Rows are one point carried round by a steady rotation, each followed by how many ticks it has turned.
The counts run from 0 to 318.
[ -4   6  -9   5  21   5 -12   9  -6  -4  13   3  -9  -7  -8  -7  -6  -5
  -2   2  -5   0   4 -25  -8  -8   8  -1 -15  -1   0 -12  -8  -1]
36
[ -6  10  -2   5  12   6 -13  15   8   1   7   9 -11  -8  -3  14 -17   6
 -15   7  -7  -1   2  -7  -2  -2   1 -15 -12  12  -2   1  -8  -7]
195
[ -4   6   2 -14  14  16   0   3   0   4   2  13   7  -8  14   5  19  -1
  -6  -4 -10   7 -11  -3   5  15 -12  -7   4   3   2 -18   1  -2]
260
[  5   5  -7 -11  11  -8 -16   5  10   4   2  -1  -1 -12  -4   1   1   9
 -13  -3  -9  -3   4 -23 -15  -7  13  -8  -8  12 -11  10   4   2]
110
[ -2   6  -9   2  -5  -5 -15 -14  13   8  -2  -3   1  -3 -11   9  -6  -6
 -11   9  -8   2  -6 -15  21 -12   0   2   1  10  -6  -1 -10 -13]
15
[  1   5 -18  13 -11   7  10  15 -15  -1  -7  -5   8  -1 -12   0   1   6
  -2   5   2   3  11  21  10   9 -12  -6   7   2  -9   2  -3   5]
142
[ -3  14   0   6  12   7 -11  16   4   3   7  10  -7  -7   1  12 -12   9
 -17   5 -13   3   3  -3  -4   0  -2 -18 -11  12  -5   2  -7  -6]
194
[ -3 -12  -3  -2  -6   9   4 -15  -9  11 -17 -10   6   6  -2   6  10   2
   5  11  -9   5  -5   3   7  15 -15 -20   9   3 -10  -3   5  -3]
3
[-10  -3   6   3  -2   5   1  10  16 -10   1   5  -7  -8 -13  14 -14  14
 -11   6   1   1   5   2   8  13  -8 -13   5  11 -21  -2   6   0]
279
[ -2   2   0 -23  10  11  14 -11  -1   0   5  15  11 -10  -1   4  19   1
  -5   3  -4   2  -4  -6  -9  18 -10   4   4  -5  -6 -13  -1   3]
255
[  3   4 -24  13 -11  -3   5   6  -1  -2 -12 -11  15   7 -19 -12   8  -9
  -7   7   0  -1  10   0  13  -9   1   7  -3   3  -1   3  -3   0]
224
[ -9  -8 -12   8   8   6  -6  30   8  -7  -9  -4   2   6   0 -12  10 -12
  -2  -7   5   1   4 -14   4   2   2  -1 -12   4   8  -7  11   5]
130
[  0  12  -2  -8   8  -4 -25   3  10  12   7   5  -3 -13   8   5   3   4
  -9  -7  -7   6 -10 -19  10 -10   3  -3   5  12  -7  -3   2  -6]
104
[-11   2   7  10  -4  10  -5  11  13   5   5  14  -9   4  -6  12 -11  10
  -9  12  -1   7   5   4   6  10 -14 -13  -3   6 -17   3   8  -5]
282
[ -9   4  -2  12  12  14  -3  27   7  -4   6  13   1   8   3 -12   9  -8
  -7  -1  -2   5   6  -9   0   5  -7  -3 -15   0   3 -10   7   3]
126
[  5  15  -8  -8   8  -3 -22   3  10  17   5   7  -4  -5   8   5   4   3
 -12  -2 -12   4  -3 -19  -2  -9   3  -7  -5  12  -5   8   2  -5]
106
[ -2   9  -8   5  20   7 -12   7 -10   4  15   7 -10  -2  -5  -4  -5  -5
  -1   4  -8   1   5 -24 -11  -9   3  -3 -16  -2   0  -7 -10  -3]
35
[  1   3 -22  -3 -20  -3   4  -2  -8  11   1   1   0   1 -15   4   6   2
   7   2  12   2   8   5  12   1 -13  17  14  -4 -13   7   4   2]
231
[  0   5  -7 -17   8   1  -4 -12  15   2  -4   5  14  -6   3   2  17 -11
 -15  -1  -9   1 -11 -19   8  -1   1   6   0   8   4 -10  -6  -6]
177
[ -3   7  -3  -6  10  11   1 -21 -20  12   3   5   7  -6  -4  -2  13   2
   1  13 -10   5  -9   1  -3   4  -9  -6   3 -10  -3 -15 -11  -9]
168
[  0   7  -2   1  13   6 -16   2 -13  13  20   8 -18  -6  -2   0  -7   8
   8   1  -6   5   5 -18  -8  -2  -4  -7   0  -3 -17  -1   2  -1]
30
[-12  -4  -8  -6 -14  -1   9   2   5  -2  -9   2  10  -4 -21   0   7  12
 -10  15  15   0   5  21  -4   8  -5   4   0  -6  -7   3   9   4]
69
[ -9 -19  -9  11   1  -2 -10   2   1   2 -10 -15  -7  11 -19 -11  -2  -3
   6   9   4   0   6 -20  -3  -5   6  -8 -10  -1  -8   1   9   1]
294
[  4   6 -10 -20   4   1   0 -11  15   7  -4   5  12  -1   5   7  19 -13
 -13   0 -12   0  -8 -19   4   2  -4   4   0   9   3  -3  -5  -5]
178
[  5   5 -10  -7 -10  -8 -11 -14  18  13   2   2   0   2 -12  10   2  -2
  -9   8  -6  -1   3 -20   7  -8  -3   6   2   9 -15  13   0  -6]
19
[ -6   2   3 -16  15  14   2   1   0  -2   3  12   5 -13  11   5  15  -1
  -3  -6  -5   6 -11  -7   5  17 -11  -3   8   1   0 -21   1   0]
259
[ -2  -4  -9 -10   9   1  -8  10  13  -7 -17 -10   4 -12   4  14   0  -2
 -17  -5  -7  -3  -7 -11   4   3   9 -16  -3  20   7  -2  -3  -4]
269
[ -4   3  -4  10   0   6 -11 -13  -5   8  -5  -8   0  -4  -7   8  -7  -3
  -4   9 -12   7  -9  -3  26  -5  -5 -12   9   9  -5 -13 -13 -14]
10
[  2  -3  -9  16  -2   7  10  -4 -14  -5   0  -8   8   5 -21 -16   7  -1
   7   8  -8   3  13  -8   8   3  -6  -4   5  -5 -22  -7   3   6]
301
[  4  15  -5  -7   8  -3 -23   4  12  14   6   6   0  -9   9   1   6   5
 -13  -5 -11   5  -7 -17   3  -9   4  -5  -1  13  -7   3   3  -6]
105
[-15  -1   3  15   0   6 -18  15  12  13   1   7  -9  14  -3  -2  -4   2
  -6  14   1   8   1  -5   2  -2  -6 -11 -14   1  -7   4  12  -6]
287
[  3   0  -3 -10  -1  -1 -12  -7   1  13  11   6 -14  -5  -6   8  -1  11
   6  -2  -2   3   6 -22  -4   1  -7   0   9   2 -27   6   9   2]
25
[ -7   3   6   6  17  12   5  16   1 -13  17  14  -3  -7  -9  -5  -1   9
  -6   2  -4   1  11 -12  -7  11  -5  -5  -6   0 -17 -11   6   7]
120
